Q: [-34  -8 -15  34   6]
A: -34, 6

Q:
[[-39 -13 -16  -3 -14 -10]
 [-37 -11 -10  -5 -15  -6]]
A: -39, -6

Q:
[[-19  14 -39  21 -26]
 [ 19 -15  41 -21  27]]
A: -19, 27

Q: [ 16 -44 -42  44]
A: 16, 44

Q:
[[-22 -34  -4  14  -1 -28]
 [-28   9 -19   1  16  10]
 [ 19  12   6   8 -46   7]]
A: -22, 7

Q: [ 23 -43   5 -14 -24   1]
A: 23, 1

Q: [-43 -45 -44 -43  44  42  45]
A: -43, 45

Q: [ 1 38 12 36 32]
A: 1, 32

Q:
[[ -9   3  -5 -47 -23 -19]
 [  6  -9  10  16  16   3]]
A: -9, 3
---
 -8  -48  -22   29  -37  -13 ⇒ -48
 37   11    3    7  -35 ⇒ 11
 32  -35  -34  -34   35 ⇒ -35
 12  -30   40  -21  -15    7   19 ⇒ -30
  6   21  -40    0   -3   33 ⇒ 21
 36   10  -11  -19    3  -21 ⇒ 10
 -4    1  -20    9   19   41 ⇒ 1
---
[[-31  27 -43 -34 -40  27  34 -37  25 -36]
 [ 26 -23  27  38  34 -25 -22  26 -22  28]
 [-32  32 -33 -43 -36  25  26 -30  17 -33]
 [-30  22 -38 -34 -29  19  18 -26  27 -32]
 [-30  17 -31 -40 -33  18  19 -29  21 -30]] -31

[[ 11  -7  13  -8  -4  11 -10   6   5  14  10   4  12]
 [ 11  -9  17 -13   2   7 -10  -2  -1  11  15   0  11]
 [-14   7 -10  12   7  -6   6   5  -2  -1 -14  -5   3]
 [ -7   0   8   8  12   9  -9  21   3  28  -9  -5  33]
 [ -2   3  -3   9  -4   8  -3  17   9  13 -11   5  11]
 [  5  -8  19  -4   9  14 -15  15   3  31   6  -3  34]
 [ -2  -6  15 -11  18  -6  -4 -13 -14   3  13 -14  10]
 [  7 -11  26 -11  13  11 -16   6  -3  28  14  -6  33]] 11

[[ -4   4  -6  29  17   4  13 -35  -9   0]
 [-24  17  23 -13  10 -22 -10  10   5 -18]
 [ 27 -17  -9   6   2  32  -6  10  20   4]
 [ -2   6  19   3  25   9 -17  11  28 -20]
 [  0  -2 -18  16  -8  -2  20 -29 -24  14]] -4

[[-31   1  -8  12   2   1 -14  19  24  10  21   0 -35]
 [-30  -2  -4  12   1   5 -13  15  27  14  18  -5 -39]
 [-33   3 -12  13   3   0 -14  20  21   6  21   8 -30]
 [-34   3 -11  13   4   0 -14  21  21   7  22   7 -31]
 [-36   8 -16  16   1   3 -13  15  16   3  18  23 -25]
 [-34  -5   2  19  -9  20  -7  -5  29  24   0   6 -40]
 [-39   4  -6  23  -8  21  -6  -6  20  17   0  30 -28]
 [-33  -5   3  18  -7  19  -8  -3  29  24   2   2 -41]
 [-35   6 -15  15   2   2 -13  18  18   4  20  17 -27]
 [-38   8 -15  20  -1   8 -10   9  15   5  13  30 -23]
 [-30  -2  -3  12   1   4 -13  16  27  14  18  -5 -39]
 [-37   8 -16  18   0   7 -11  11  15   5  15  29 -23]] -31

[[ 17  -9 -22  -1   5   9   9 -30 -23]
 [-19  29   4  -7 -25   4  -5  12  -6]
 [-31  -9   0 -17  -9 -15  -1 -13 -14]
 [ -4   4  12  -9 -34  -1 -12 -24  -7]
 [ 21 -12   2 -14  -8 -16   2 -36 -12]
 [ -8 -10  19 -12  12 -39  -6  12  17]
 [-14 -25 -18  -7  16 -12   3 -23 -20]
 [ 37  -3 -15  10  13  10   5 -13  -6]] 17
---
[[  1   2  -1   1]
 [-18 -40 -13 -18]
 [-32 -11   8 -32]] => 1, -32

[ 24  25 -43 -21 -45   8  29] => 24, 29

[ 42 -13  16 -22  -5 -22  20] => 42, 20

[ -6  45   0 -28] => -6, -28

[ -9   2 -36  41] => -9, 41

[[ -6  15 -32  27 -18 -20]
 [ 35 -22  18 -32  16  37]
 [ -2   8  -5  -1  15  12]] => -6, 12

[-24 -10 -34   0] => -24, 0
---
((-0.07, -0.03, -0.18, -0.07), (0.19, 0.04, 0.19, -0.01), (0.12, -0.01, 0.17, -0.04)) → -0.18
((3.04, 4.34, -6.69, -3.57, -3.74, -8.07), (-12.34, 12.95, -5.35, -1.24, -16.29, -6.07)) → -16.29
((-0.069, 0.143, -0.146, -0.071), (0.035, 0.022, -0.163, -0.105)) → -0.163
(2.7, 4.6, -12.5, -4.7, 10.2) → -12.5
(18.88, -4.73, 8.06, 2.69, -13.64, 7.30) → -13.64
(-0.76, 0.91, -1.76, -1.55, -0.13, 1.37) → -1.76
(-0.217, -1.641, 0.459, -0.342, 1.036, 0.034, 2.025) → -1.641
---
array([-35, -20,  12,  -3,  17,  47,   4]) -35, 4

array([[ 40,  19,  27,  -2],
       [ 23,   9,  14, -20]]) 40, -20

array([ 35,   8,   1, -12,   7]) 35, 7

array([-47,  27,  32, -10,  19]) -47, 19

array([ 34, -27,  31,  29,  30, -32]) 34, -32

array([-40,   5,  13,  -8]) -40, -8

array([-24,   8, -17, -42]) -24, -42

array([ 17,  40,   6, -21]) 17, -21

array([ 42, -30,  12, -18]) 42, -18
---
[[ 5 -9  1 -4 31  8 13]
 [ 6 -5  1 -3 40  4  7]
 [ 1 -2  3 -8 10  4  9]] ==> 31

[24 45 -5  4 19 36] ==> 36

[ 22 -37 -30  25  33 -26 -28] ==> 25

[ 38  -6  -5  42 -31 -15] ==> 38

[ 0  0 -1  3 40 29] ==> 29

[ 43  -9  35  17 -42 -26] ==> 35

[[ 19 -30 -27  21]
 [-22  35  30 -23]] ==> 30
---
[[416, 480, 779, 330, 476, 624, 561], [115, 259, 417, 650, 442, 803, 730], [551, 414, 857, 67, 335, 557, 624]] gives 730
[[2992, 4709, 2759, 2584, 3166], [4616, 5020, 4047, 3215, 5321], [6588, 4046, 5977, 1765, 8322]] gives 5321
[[34, 2, 80, 84, 35, 48, 59], [32, 2, 72, 84, 23, 28, 26], [34, 17, 98, 84, 23, 68, 37]] gives 26
[[3549, 3936, 2556, 4109, 8717, 3557], [8076, 6262, 1891, 2765, 6525, 3900], [5564, 3063, 4327, 4433, 4274, 3233]] gives 3900
[[1, 4, 8, 8, 8, 0], [7, 4, 4, 8, 8, 0], [2, 4, 4, 7, 8, 0]] gives 0
[[719, 25, 715, 750, 734, 737], [310, 481, 311, 308, 311, 318], [567, 195, 563, 586, 576, 582]] gives 318
[[1, 3, 3, 4, 5], [2, 3, 2, 5, 5], [7, 4, 3, 4, 4]] gives 5
[[11, -3, 12, 11, -3], [27, -16, 28, 26, -17], [38, -25, 38, 35, -25]] gives -17
---
[[ 10  37 -15  -1  10 -40  34   4]
 [-27 -20   3 -27  41  27   1  23]
 [ 32   7 -42 -31  15  19 -19 -27]
 [ -5  32  10  -1  29 -37 -23 -39]
 [ -8 -17 -11  47  16  21  15 -38]
 [ -9 -20  -2 -39   3 -27  38  25]
 [ 16   7 -37  -9 -34  14  16  -7]
 [-26   6 -35  43  24 -19  -6  38]]	37

[[  5   4   4   7   2  -1   2   2   1   1]
 [ 32 -30  39  34  27 -25 -29  31 -22  33]
 [ 26 -33  30  22  28 -23 -30  30 -25  33]
 [ 26 -31  28  25  28 -23 -28  27 -23  30]
 [ 13  -6  12  17  12  -9  -8   8  -6   9]
 [ 18 -18  21  15  16 -15 -18  20 -15  22]
 [ 14 -22  12   1  15 -16 -19  25 -19  24]
 [ 32 -38  32  28  33 -29 -34  34 -28  36]
 [ 11  -6  11   6   6  -8  -7  12  -7  12]
 [ 36 -32  46  44  31 -26 -31  29 -22  33]
 [ 14 -12  18  18  13  -8 -10  14  -8  12]
 [ 38 -36  42  35  32 -32 -36  37 -27  40]]	4

[[-12   5 -12  -2  34  -4  17  13   4]
 [ -6  -7   6  -6 -17   4   1   1  -4]
 [-13  -5   0  -3  17   9   5  -3  24]
 [-29 -35 -27 -11  11  23  15   2   7]
 [-18  11  -7   1 -13  -4  10  14 -16]
 [  1  -8   5  -1  -8  10 -11 -21  -8]
 [ 16 -14  -4  13  21 -10   8   4  -7]
 [ 16  10  -5  -6  34 -17 -16   1   5]
 [  3   8  16   4   8 -13  10  18 -16]
 [-10   7  -1   0   7  -9  18  38  -6]]	5

[[ -2   4  -8  10  -5  -1]
 [ 29  16 -22  10 -13 -19]
 [ -7  17   3  33  17  -4]
 [  8  -2   7 -12 -17  -1]
 [  2   5 -21  -7  -6 -42]
 [ -4  11  24 -10  -7  31]
 [ 12 -10  20 -13 -18  18]
 [ 26  -9 -14   5  -9 -11]]	4

[[  1  16  18 -25   2  -9]
 [ 17   0   2  10  -7   6]
 [ 33  10   8  30 -28 -15]
 [ -3 -12   7 -12  21  10]
 [ 11  13 -17  12 -31  47]
 [ -9  15 -18  11 -22   6]]	16

[[ -7 -11 -19 -17  -3  -8  12  -7 -19  31   3  -1  -8  -8  15   2]
 [ 45   8 -13  33  -3  11 -13  16  -3  -2 -13 -11 -27  -5  -6 -12]
 [ 12  -5 -10   5  -7  10   4  -4 -16  17   1 -11 -12  -2  -4  -3]
 [-33  -5  13   8   6  -5   2  -2   7 -16  25   9  -4  11 -23  -7]
 [ -4  22 -11  23  12   9  -4  25  -7   4  17   3  21  -7  10  12]
 [ 38  28 -33  15 -19  -1   9 -16 -16  44 -25 -29 -12 -27  19  -8]]	-11
---
[-0.045 -0.097 -0.056  0.086  0.076 -0.108  0.178] gives -0.045
[ 1.356  1.671 -1.769  1.451  0.424  0.175] gives 1.356
[ 1.2  1.0 -1.5 -1.6  0.2 -1.4] gives 1.2
[-1.6  0.6 -0.2  1.3] gives -1.6
[-151.7 -142.3  -52.8  119.1  182.0] gives -151.7
[  41.8  114.4  132.7 -102.9] gives 41.8
